In the data rows, the value 128 means zero.
Some points:
(145, 119, 128, 075, 138, 200, 136, 118, 122, 151, 161, 128, 138, 120, 080, 103, 099, 123, 102, 168, 074, 097, 154, 103, 082, 058, 081, 207, 168, 161, 109, 140)
(151, 136, 122, 047, 118, 183, 146, 069, 146, 131, 111, 112, 152, 161, 116, 138, 090, 153, 170, 138, 132, 098, 152, 117, 022, 172, 051, 119, 184, 135, 105, 087)
(121, 149, 191, 137, 113, 145, 129, 080, 178, 136, 162, 146, 128, 101, 062, 166, 134, 150, 120, 185, 117, 136, 127, 170, 095, 223, 088, 031, 106, 106, 099, 083)
(094, 159, 104, 166, 123, 089, 132, 161, 136, 089, 195, 149, 134, 088, 124, 115, 132, 145, 111, 148, 175, 120, 123, 122, 220, 107, 149, 013, 129, 110, 140, 152)
(174, 095, 158, 102, 124, 105, 142, 137, 114, 152, 054, 087, 144, 151, 142, 105, 193, 114, 172, 094, 104, 143, 110, 167, 094, 122, 065, 220, 116, 125, 170, 109)
(096, 111, 190, 151, 098, 077, 128, 144, 131, 115, 162, 123, 105, 130, 152, 128, 113, 150, 120, 172, 182, 155, 115, 114, 201, 204, 188, 064, 065, 115, 081, 143)
(162, 136, 119, 086, 158, 217, 171, 101, 094, 201, 089, 111, 109, 149, 083, 073, 100, 114, 121, 124, 093, 128, 126, 121, 087, 092, 053, 203, 154, 137, 117, 139)
(116, 154, 146, 115, 155, 135, 086, 027, 155, 098, 078, 116, 127, 148, 099, 118, 156, 197, 144, 136, 126, 139, 133, 172, 041, 186, 042, 180, 141, 127, 095, 090)
(115, 119, 162, 183, 119, 070, 115, 154, 137, 110, 167, 131, 122, 111, 161, 163, 090, 151, 103, 163, 160, 132, 132, 130, 209, 165, 157, 063, 058, 093, 133, 131)
(153, 100, 148, 097, 149, 132, 137, 066, 136, 141, 037, 100, 133, 162, 132, 100, 166, 123, 176, 103, 107, 145, 105, 123, 082, 121, 055, 230, 129, 149, 129, 129)
(171, 122, 098, 107, 129, 141, 146, 077, 115, 179, 066, 133, 165, 175, 105, 086, 114, 092, 153, 144, 120, 121, 137, 133, 013, 087, 075, 207, 136, 137, 134, 126)
(135, 125, 147, 123, 124, 188, 148, 185, 130, 140, 144, 142, 104, 135, 089, 059, 074, 108, 087, 112, 110, 074, 173, 096, 147, 052, 216, 180, 135, 114, 143, 168)
(078, 156, 125, 151, 126, 088, 113, 127, 102, 132, 182, 148, 106, 086, 155, 168, 147, 154, 091, 122, 194, 150, 125, 088, 219, 144, 189, 040, 138, 107, 098, 156)
(104, 157, 188, 177, 097, 102, 122, 095, 144, 102, 177, 117, 096, 112, 102, 150, 127, 153, 109, 178, 117, 160, 106, 151, 173, 156, 189, 048, 096, 101, 085, 159)
(164, 118, 123, 086, 145, 200, 120, 093, 141, 150, 047, 096, 122, 168, 114, 115, 080, 150, 148, 118, 140, 081, 145, 136, 033, 123, 057, 180, 186, 131, 110, 113)
(130, 132, 187, 115, 146, 106, 112, 036, 156, 096, 112, 076, 141, 125, 140, 111, 149, 156, 180, 111, 139, 198, 129, 156, 095, 159, 042, 133, 160, 133, 120, 067)
(155, 103, 140, 119, 135, 101, 132, 083, 095, 126, 110, 108, 104, 170, 168, 084, 224, 133, 200, 077, 168, 146, 119, 151, 106, 137, 026, 198, 133, 109, 095, 116)
(124, 117, 111, 153, 103, 059, 110, 147, 117, 102, 131, 178, 136, 127, 196, 164, 093, 092, 148, 108, 160, 176, 101, 144, 181, 188, 153, 061, 095, 094, 208, 144)
(102, 114, 108, 140, 147, 143, 125, 229, 119, 111, 182, 141, 094, 117, 087, 131, 146, 106, 085, 073, 171, 097, 131, 121, 191, 049, 218, 104, 171, 158, 123, 136)
(107, 126, 069, 121, 134, 072, 115, 144, 113, 107, 126, 195, 173, 107, 210, 162, 063, 092, 167, 103, 185, 145, 085, 147, 114, 173, 166, 054, 117, 127, 217, 135)
(094, 101, 206, 154, 110, 085, 130, 111, 154, 058, 125, 101, 139, 168, 163, 101, 222, 137, 154, 120, 114, 177, 120, 141, 195, 145, 057, 133, 103, 107, 098, 111)
(130, 136, 057, 108, 143, 134, 130, 186, 075, 165, 161, 108, 145, 109, 144, 161, 186, 127, 123, 072, 059, 086, 106, 100, 176, 081, 255, 125, 133, 130, 189, 159)
(073, 129, 024, 160, 114, 137, 106, 179, 116, 140, 169, 107, 149, 104, 139, 121, 192, 130, 131, 088, 183, 111, 136, 083, 239, 112, 224, 085, 155, 123, 112, 144)
(142, 150, 182, 114, 131, 108, 106, 050, 157, 054, 093, 077, 112, 164, 135, 101, 199, 160, 162, 120, 165, 169, 097, 179, 191, 133, 046, 157, 105, 124, 104, 107)
(115, 113, 091, 102, 113, 100, 121, 127, 119, 099, 094, 202, 165, 119, 220, 173, 067, 092, 170, 111, 216, 129, 102, 116, 073, 206, 115, 087, 160, 129, 221, 088)
(164, 068, 122, 117, 123, 129, 157, 178, 081, 208, 097, 133, 156, 121, 106, 166, 056, 092, 122, 145, 051, 142, 131, 096, 063, 091, 110, 218, 147, 117, 179, 158)
(118, 156, 112, 122, 114, 115, 123, 090, 154, 063, 164, 178, 176, 107, 125, 196, 094, 111, 100, 143, 176, 175, 129, 121, 090, 228, 115, 001, 124, 131, 153, 106)
(114, 153, 128, 136, 141, 177, 146, 161, 136, 108, 201, 117, 102, 104, 119, 089, 117, 106, 085, 129, 130, 112, 158, 105, 158, 000, 198, 134, 157, 125, 087, 163)
(134, 090, 127, 122, 126, 055, 130, 114, 085, 161, 082, 145, 145, 158, 213, 171, 094, 056, 167, 103, 141, 142, 104, 168, 126, 139, 124, 190, 107, 125, 228, 104)
(116, 167, 105, 154, 119, 130, 106, 131, 176, 096, 177, 154, 086, 090, 094, 122, 116, 156, 083, 142, 181, 131, 146, 105, 202, 109, 181, 022, 124, 149, 099, 142)
(101, 171, 111, 154, 110, 066, 131, 161, 122, 071, 166, 148, 119, 102, 154, 129, 153, 139, 085, 120, 176, 128, 109, 134, 217, 138, 196, 053, 123, 122, 124, 163)
(139, 091, 091, 111, 100, 097, 136, 137, 066, 202, 023, 115, 180, 132, 164, 165, 115, 066, 164, 119, 132, 108, 124, 130, 080, 168, 122, 192, 146, 132, 227, 143)
(121, 118, 205, 152, 110, 108, 123, 169, 147, 075, 106, 116, 058, 122, 172, 152, 125, 131, 106, 195, 132, 163, 138, 126, 201, 185, 123, 059, 053, 112, 129, 145)
(090, 120, 035, 177, 118, 080, 109, 186, 080, 144, 129, 103, 173, 088, 183, 167, 148, 118, 120, 089, 140, 119, 110, 181, 189, 152, 192, 089, 108, 140, 197, 147)
(130, 128, 085, 131, 116, 168, 136, 171, 123, 149, 165, 159, 154, 090, 128, 100, 150, 140, 080, 091, 098, 085, 129, 119, 246, 056, 215, 112, 139, 153, 049, 150)
(131, 129, 053, 117, 147, 150, 159, 191, 129, 136, 165, 170, 098, 093, 114, 107, 117, 101, 088, 128, 081, 093, 134, 104, 130, 054, 206, 161, 181, 141, 137, 141)
(134, 158, 132, 102, 141, 145, 121, 051, 143, 141, 069, 121, 130, 165, 150, 122, 148, 162, 181, 112, 147, 121, 119, 146, 010, 140, 030, 144, 156, 138, 100, 081)
(182, 102, 114, 112, 129, 195, 141, 176, 131, 150, 131, 141, 118, 143, 097, 091, 121, 115, 043, 158, 109, 107, 145, 100, 078, 034, 159, 188, 132, 141, 124, 144)
(161, 097, 076, 146, 113, 122, 155, 219, 077, 192, 041, 160, 156, 135, 105, 147, 088, 078, 136, 127, 053, 081, 122, 120, 097, 144, 129, 196, 138, 128, 191, 135)
(158, 123, 143, 108, 171, 172, 128, 219, 114, 118, 172, 150, 110, 139, 081, 095, 074, 108, 094, 131, 125, 073, 140, 112, 148, 018, 174, 156, 150, 134, 087, 145)
(170, 112, 086, 094, 145, 182, 135, 077, 118, 110, 130, 126, 142, 157, 127, 149, 067, 125, 154, 158, 147, 096, 135, 114, 001, 157, 015, 138, 184, 162, 078, 103)
(094, 171, 214, 167, 132, 089, 124, 092, 163, 077, 089, 114, 104, 123, 140, 188, 117, 152, 096, 190, 096, 147, 146, 096, 128, 183, 126, 049, 083, 119, 109, 137)
(122, 099, 129, 097, 135, 102, 124, 128, 171, 103, 100, 079, 098, 162, 160, 089, 180, 127, 209, 108, 135, 176, 119, 156, 138, 116, 058, 230, 123, 112, 124, 100)
(138, 088, 076, 135, 105, 094, 135, 148, 084, 163, 046, 112, 170, 136, 131, 179, 163, 094, 190, 069, 067, 142, 123, 150, 126, 133, 132, 210, 068, 135, 206, 161)
(120, 200, 156, 137, 151, 131, 088, 011, 166, 147, 148, 103, 102, 142, 085, 121, 149, 199, 123, 140, 084, 145, 147, 142, 117, 209, 067, 099, 120, 115, 065, 091)
(139, 141, 105, 150, 156, 160, 119, 183, 142, 098, 195, 122, 122, 074, 146, 118, 168, 113, 095, 098, 145, 101, 114, 097, 163, 047, 240, 118, 121, 125, 106, 169)
Along one direction, these points spread out more than along any other. Take the direction at right angles to it along which they spread out most. Go by this last direction. Where along it does each point below lie, from 0 to 99? 50 is the average, and the first point above lies past it. One standard deviation of the points above along it is 16.
(080, 153, 134, 160, 132, 167, 117, 130, 133, 128, 161, 160, 102, 100, 077, 137, 131, 160, 092, 169, 133, 160, 130, 114, 147, 143, 235, 017, 109, 117, 076, 129) -> 44
(157, 140, 088, 095, 153, 209, 134, 116, 154, 140, 189, 142, 116, 138, 040, 100, 120, 120, 068, 162, 111, 086, 176, 104, 090, 088, 111, 149, 154, 141, 082, 122) -> 64
(172, 129, 121, 140, 117, 178, 122, 200, 128, 218, 129, 120, 135, 124, 066, 119, 109, 079, 100, 114, 073, 086, 143, 072, 123, 077, 154, 202, 118, 143, 127, 162) -> 77
(120, 156, 190, 137, 129, 111, 115, 067, 146, 089, 125, 068, 111, 155, 181, 114, 180, 149, 186, 124, 124, 162, 113, 157, 130, 151, 064, 178, 099, 122, 071, 082) -> 32
(104, 118, 203, 148, 133, 106, 108, 035, 171, 130, 176, 121, 111, 117, 079, 140, 127, 184, 109, 186, 072, 129, 143, 146, 108, 220, 089, 051, 115, 141, 105, 117) -> 26
(140, 111, 151, 109, 138, 093, 131, 108, 120, 112, 121, 096, 100, 148, 180, 061, 235, 145, 201, 089, 129, 160, 136, 168, 125, 116, 067, 186, 111, 123, 114, 093) -> 43
(099, 147, 169, 165, 104, 104, 120, 153, 111, 101, 206, 141, 129, 102, 163, 160, 101, 148, 091, 116, 152, 177, 119, 153, 197, 137, 173, 042, 077, 109, 131, 135) -> 38
(099, 117, 038, 146, 106, 110, 138, 216, 103, 127, 176, 159, 156, 089, 136, 119, 105, 106, 133, 074, 154, 109, 099, 094, 155, 129, 211, 143, 148, 147, 210, 157) -> 66
(158, 085, 132, 115, 145, 171, 156, 175, 138, 193, 110, 140, 117, 161, 070, 103, 088, 089, 077, 141, 070, 094, 147, 126, 105, 052, 152, 188, 128, 132, 124, 147) -> 75
(157, 126, 146, 101, 107, 171, 138, 112, 111, 139, 068, 127, 167, 136, 086, 142, 066, 141, 148, 143, 121, 078, 147, 111, 000, 094, 106, 194, 183, 161, 134, 100) -> 62
(084, 155, 192, 153, 139, 092, 132, 066, 168, 123, 105, 125, 109, 133, 106, 141, 119, 180, 120, 196, 103, 154, 134, 149, 129, 198, 062, 064, 099, 122, 090, 090) -> 24
